One turn moves every row onto another: examples first, then more rows asked
femov: [ -4  14   7  15   5  -5   1   2   4  -1   8   0  -2   2 -10  13 -13  -1
  -5  -2  -4  -1  10 -16  14  -4  -5  18   1   1 -10   6  -6  -7  -1   1
   7   0   2   8   3   4   2   9  -4  -6  -1 -11   6   1  -2  -5]
Gegu: [-10  -8 -10   1   8   2   2   2   6   0  -3  10  -4   7  -6   8   4   6
   2  13  -2  -7   5  -8 -20  -2   8 -11  -7  -8  -2   8   0  -6   0  -1
  -5   2  -8 -11   5   2   2  11  -1 -10  -6   3   2 -11   2  -1]
nosa: [ -7  -1  -9  -3   1  -2  -5   1  -2   3  -2  -2  -5   2   2   0  12  -7
  -3   8  11  -1   5 -15   7  -3  -6  -2  10 -12  -4  14   1   5   3  -4
  -2   0  -3   6  19  13 -11 -16   0   1  -6 -12   4  -2   3  11]
Zupud: [ -9  12  14  -2   3   8   0 -11  14   7  12  -1  -7  10 -14   2 -14  -5
  -3 -10  -1   7  -2   4  -3  -4  -4   7  -7   9   1  -4 -10   1  -5  -5
  -9  -8  -7  -1   6   2   0   4  -3   1   4   2   9  -5   6 -12]
turuz: [ -6   0   2  -7  11 -11  15  -4   1  -7   5   2  -9  -2   0  -2  -7  -7
   0  13  11  -6  -4  -1   7  -6  -2  -7   4   2  -6   6   7  -4   3  -8
   5  -3   7  -5   9  -4  -6   3  -3   9  -6  14   6 -18   4   2]
Sefaf: [-13  -5  -9  -5   8   4   5   2   8   3  -1   7   0  11  -6   8   3   9
   2  11  -7  -7   6  -9 -17   2   9 -12  -7 -10   2   9  -1  -7   1  -1
  -1   5  -9  -5   8   1   3   8  -8  -7  -3   2   1 -12   3   1]
vadok: [ -2  20  12   5   2   1   0  -4  -6  -4  -7   1   8   3  -3  -8  -4  -4
  -9 -14   5  -7   1  -8   1   1  -5   3  -5   4  -4  -1 -10   1  -9   4
  -3 -13   7  10   0  10  -4  -8  -6   4   8  -6 -16  -4   3  -6]
labi: [ -2  11   3  18   3  -9  -3  -1   3   2  12   0   4   3 -11  12  -8  -2
   0  -4  -4  -3  12 -13  11  -5  -4  13   0   3 -10   4  -4 -10  -1  -4
   3  -2   0   8   0   8   1   8  -7  -5  -1 -12   6   6  -2 -12]
nebi: [ -6  10  15   2   0   7   1 -15  10   4  11  -6  -5   9 -12   2 -15  -8
   0 -15   4   9  -3   0  -2  -4   1   6  -8   7   1  -6  -5  -3  -7  -3
 -11  -8  -1  -1   0   5   2   2  -7   5   1   1  11  -7   4 -14]
vama: [  6  -7  -3  -3   0   3  -4 -15  14   3  -5  -4  -3   2  -2   3  -3   8
  11  10   5   3  -5   1  10  -5  10  -4  -7 -13  13   4  13   3   2  -3
  -9   8   5 -14   2   9  -5  -9  -2  -3  14  10   3   3  -4   3]
ros: [  3   0  -2  -5  -2  -4  13   1 -11  -2  -7   3  -3  11   4 -13   7   9
  13   1   8  -5   9  -5  -2   5   2  -5   1  -3  -4   1  -3   8   9   3
  -1   1   1  -9   3  14   4 -25  -2   2   3   6   3  -6 -16   0]
Lerof: [  7  13  21  17   2   4  -5   4   9   3 -10   0   6   8  -9  -6  -7  -3
   8 -16  -4  10   3   4   7  -4  -8   2  10  -1  -1   2   2  -7  -3   1
  -4  -2  -3  -7   0   9  -2  -6  -3  -3   0 -10   5  11  -4   2]
roli: [ -2   2  12  12  -8   4  -1  -3  10   6  -4   9   6  -5   3   4  -3  -7
  -2  -7 -11   2   8   2  -5   5   5   5 -13  12   0  -3  -5  -2   1   3
  -4   0   3   1 -12   6  -2  -6  15  -1   1  -5   5   5   2  -7]
zapem: [ -6   1 -12  -4   3   2  -2  -2   0   1  -4   4  -3   2   2   2  10 -10
   0   6   7   1   3 -15   9  -1  -8 -10  13 -14   3  16  -1   4   2  -4
   0   0   1   6  17  10 -13 -14   0   5  -3 -14   1  -1   5   9]
kobar: [  1  16  13   8   3  -3   0  -5  -6  -6  -3   2   3   5   0  -6  -5  -3
  -8 -13   2  -6   3  -6  -3  -1  -2   2  -6  11  -7  -3  -5   1 -12   3
  -5 -18   4  11  -2   8  -4  -4  -6   6   4  -5 -15   0  -3  -6]
tena: [  8  13  19  13   4   7  -7   1   8  -2  -6  -1   2   8 -14  -8  -9   3
   8 -15  -2   7   1   4   9  -7  -7   3   9   2  -2   4  -2  -1  -3   2
  -1   1  -6  -7  -3  13  -2  -9  -2  -6  -1 -12   5   8  -1   0]
Raz: [ -7   2  -7  -6   6  -1  -5  -4  -4  -1  -4   4  -7   1   5   0   9  -5
  -4   5   9  -3   8 -15  10  -1  -3  -2  11 -14   4  18   2   3   6  -7
   0  -2  -2   5  14  12 -11 -13  -1   8  -6 -15  -2   1   4   9]
Fuz: [ -3  -1 -10  -5   4  -2  -4  -4  -4   1  -3   1  -4   5   4   4  10  -8
  -2   5   8  -3   4 -15  12  -4  -7  -4  14 -14   0  16  -1   2   1  -5
   0  -3  -1   6  14  11  -9 -17  -1   5  -4 -10   5  -1   2   9]
zugo: [  1  -4  -3  -4  -4   3  -1 -17  13   1  -6   2  -4  -3  -1   3  -1   9
  14  10   3   2   0   1  11  -2  10  -1  -6 -13  12   1  11   5   5  -4
  -8  12   4 -18   6   7  -6  -5  -3  -6  11   8  -1   6  -3   3]
zal: [  1   8  12  16  -8   3   0   1  12  -1  -4   8   2  -3   2  11  -3  -4
   0  -5 -10   2   6   0  -6   6   3   8 -17   8   3  -5  -7  -3  -2   5
  -5   1   4   0 -10   8   2  -7  13  -4   1  -1   2   7   5  -6]
potoz: [  4  10  20  17   0   4  -8  -1  11  -1  -4  -6   2   9 -11  -6  -7  -3
   8 -15  -1   7   5   3  11 -10  -6   1  12   4  -5   2   3  -2  -7   0
  -3  -2  -8  -4  -4   9  -5  -8  -3  -4   4 -10   6   7  -1   3]
tegef: [ -3  17   9   7   6  -1   4  -7  -6  -3  -3   1   8   6  -2 -10  -7  -4
 -11 -18  -1  -4  -3  -6   3   2  -4   2  -5   6  -6  -2  -2  -2 -10   5
  -5 -13   3   7  -2  11  -8  -6  -6   1   7  -7 -15  -2  -2  -7]
kuf: [  3  -8  -5  -2  -5   5  -7 -11  10   5  -6  -4  -2  -1  -6  -1  -1   8
  11  10   8   3  -6  -1   7  -3   8  -4  -7 -13  12   1  15   3   4  -4
  -8   9   6 -14   9   9  -5  -4  -7  -9  14   7   3   4  -2  -1]
Zurof: [ -8  13  15  -2   2   7   0 -11  11   7  16  -3  -7  10 -11   6 -14  -7
  -2 -17  -2   4  -3   0  -2  -2  -4   6  -5   5  -2  -9  -8  -2  -8  -5
  -8  -5  -4  -3   6   3   0   4   0   2   4   2  12  -1   0  -9]
nizen: [  1   6  13  12  -8   0   1   2   9   5  -5   3   3   0   2   6   1  -8
   0 -10 -11   0  11  -5  -3   4   8   9 -17  11  -2  -4  -6  -3  -2   4
  -7   1   1   1 -12   7   0  -7  11  -7  -6  -2   3   7   4  -5]
pek: [ -4  -1   0  -5  -5   0  11  -2 -10  -7  -8   7  -6  14   5 -13   6  10
  14  -2   8  -4  12  -5  -4   5   2  -4   4  -4   0   2  -1   6  13   2
   1   4  -1 -15   3  11   1 -22  -3   3   4   3   2  -4 -13   1]
Sov: [ -1  -2  -4  -6  -2   0  13   5 -10  -4  -5   5  -3  11   3 -12   4   7
  16   1   4   0   9  -2  -5   6   2  -4   5   0   0  -3  -3  10  12   4
   2   3   2  -9   5  10   0 -24  -2   1  -1   4   3  -5 -16   1]
sugob: [-18  -3 -10  -5   7   4   4  -4   8  -1  -5   8  -5   9  -1  13   2   5
   1  11  -5  -6   6  -5 -15   1  11 -10  -4 -11   2   9  -1  -4   1  -1
  -7   2  -9 -11   2   2   2   8  -7  -6  -5   2   0 -12   1   1]
fos: [ -4  14   5  13   5  -1   2  -1   3   0   7  -1   8   3  -9  14 -10  -2
  -5  -2  -3  -3  14 -13  13  -1  -3  19  -2   3 -14   2  -3  -9  -3  -3
   3   1   1   7   3   5   0   8  -4   0   2 -12   5   1  -5  -9]
voz: [ -8   1  -3  -7   6  -8  13   0   0 -11   1   3 -11  -1   1  -1  -6  -7
   0  14  14  -2  -7  -1   5  -8  -5  -3   5   5  -4   1  11  -1   1  -9
   8  -5   5  -6  12  -3  -8   4  -4   5  -2  11   5 -13   7   2]
boru: [ -1  -3  -3  -4  -3  -2  10   5 -17  -3  -9   0  -5  12   2 -14   4   6
  12   0   8  -2   6  -5  -8   1   3   0  -2  -4  -3  -1   1   9  11   2
   1   7   4 -10   2  12  -1 -22  -1   1   4   4   1  -7 -13   0]
kune: [-15   3   4  -9  10 -10  15   2   1 -11   5   6 -10  -3   0  -2  -7  -4
   4  12  10  -5  -3  -1  10  -2  -2  -3   6  -1  -2   5  10  -5   6 -10
   6  -3   5  -8   7  -1  -6   5  -8   7  -4  10   2 -15   4   1]
Suvol: [-11  -8  -8  -1   7   2   5   1  11   5  -4   7  -3  10  -2  10   6   8
  -1  12  -6  -9   6  -7 -14   0   8 -12  -5  -9   4  10   0  -8   0  -1
  -4   0  -9 -10   2   1   6   6  -5  -7  -7   6   5 -12   2   0]
ruvuv: [  1  -6  -6  -4  -2   6  -3 -12  14   1  -1  -3  -1  -2   0   2  -5   8
  12  10   3   6  -2  -1   7  -2  11  -2  -8 -13  13  -1  11   6   3  -3
  -7  11   7  -9   9   6  -6  -9  -4  -3  16   9   2   4  -4   6]
dalo: [ -6   2   2  -8  11  -5  17   0   1 -11   2   4  -7  -1  -1  -4  -9  -6
   4  13  11  -4  -7  -3   7  -2  -1  -6   5   2  -4   6  11  -3   2  -6
   9   1  10  -4  11  -2  -7   7  -5   8  -5  11   0 -15   4   2]

boru -> voz
tena -> femov
pek -> kune
Where do these go?
dalo -> ruvuv
tegef -> Zurof
Suvol -> ros
labi -> nizen

